gefop: | 136 | 145 | 174 | 147 |  51 |
Mikib: | 145 | 173 | 171 | 176 |  26 |
bivuz: | 196 | 144 | 161 | 102 |  86 |
tags:
| 144 | -> K_280
| 173 | -> K_298
| 145 | -> K_897
| 146 | -> K_150
join gefop 1:  => K_897
step -1: | 144 | => | 143 |
diff bivuz: | 196 | 144 | 161 | 102 |  87 | => 4, | 86 |
then: | 145 | 174 | => | 147 |  51 |
step +1: | 145 | 174 | => | 146 | 175 |
step +1: | 173 | 171 | => | 174 | 172 |

sulaf: | 157 | 142 | 180 |  80 | 156 | 197 |  96 | 134 | 185 | 183 | 194 | 113 | 175 |  67 | 174 | 203 | 170 |  97 | 161 | 106 | 124 |  98 |  83 | 122 | 109 | 181 | 146 | 149 | 180 |  80 | 138 | 119 | 167 |
loto: |  93 |  90 |  76 | 155 |  78 |  67 | 133 | 136 |  74 | 108 |  75 | 183 |  68 | 153 |  77 |  62 |  62 | 129 |  76 | 120 | 149 | 135 | 180 |  95 | 118 |  85 |  80 |  90 |  63 | 143 | 128 | 111 | 100 |
sezi: |  93 |  90 |  76 | 155 |  78 |  67 | 133 | 136 |  74 | 108 |  75 | 119 |  68 | 153 |  77 |  62 |  62 | 129 |  76 | 120 | 149 | 135 | 180 |  95 | 118 |  85 |  80 |  90 |  63 | 143 | 128 | 111 | 100 |
biv: | 174 | 173 | 178 | 161 | 107 | 205 | 152 | 173 | 162 | 146 |  68 | 152 |  78 | 188 |  84 |  87 |  87 | 145 |  89 | 147 | 127 | 173 | 173 | 108 | 144 |  74 |  95 | 111 |  68 | 168 | 115 | 129 |  95 |
lidut: | 162 | 161 | 205 |  68 | 173 | 173 | 107 | 146 | 174 | 152 | 178 | 135 | 171 | 146 | 169 | 187 | 192 | 132 | 172 | 131 | 114 |  92 |  91 | 151 | 116 | 169 | 168 | 123 | 175 | 101 | 110 | 134 | 153 |
Lago: | 211 | 198 | 166 | 186 | 206 | 148 | 180 |  96 | 142 | 141 | 151 | 159 | 211 | 120 | 211 | 160 | 201 | 167 | 207 | 169 |  64 | 188 |  35 | 204 | 182 | 150 | 213 | 216 | 212 | 166 | 119 | 194 | 129 |
ruli: |  97 | 120 |  66 | 217 | 105 |  71 | 174 | 115 |  64 |  78 |  65 | 139 |  91 | 168 |  87 |  64 |  79 | 147 | 103 | 138 | 121 | 174 | 158 | 129 | 156 |  83 | 102 | 141 |  88 | 193 | 118 | 142 |  92 |
then: | 162 | 161 | 205 |  68 | 173 | 173 | 107 | 146 | 174 | 152 | 178 | => | 135 | 171 |
|  93 |  90 |  76 | 155 |  78 |  67 | 133 | 136 |  74 | 108 |  75 | 119 |  68 | 153 |  77 |  62 |  62 | 129 |  76 | 120 | 149 | 135 | 180 |  95 | 118 |  85 |  80 |  90 |  63 | 143 | 128 | 111 | 100 | => sezi
step +1: | 151 | 116 | => | 152 | 117 |
step -1: | 102 | => | 101 |
tags:
| 80 | -> K_800
| 169 | -> K_889
| 147 | -> K_135
| 146 | -> K_715
| 173 | -> K_309
| 168 | -> K_985
join lidut 26:  => K_985

nafi: |  59 | 204 | 110 | 106 |  54 |  43 | 107 | 124 | 208 |
lugu: |  93 | 130 | 212 | 129 |  96 |  96 | 135 | 209 |  85 |
tazot: |  59 | 204 |  43 | 106 | 110 | 107 |  54 | 124 | 208 |
step -1: |  54 | 124 | => |  53 | 123 |
diff lugu: |  93 | 130 | 212 | 128 |  96 |  96 | 135 | 209 |  85 | => 3, | 129 |
then: |  43 | 106 | 110 | 107 |  54 | => | 124 | 208 |
step -1: | 209 | => | 208 |
diff lugu: |  92 | 130 | 212 | 129 |  96 |  96 | 135 | 209 |  85 | => 0, | 93 |

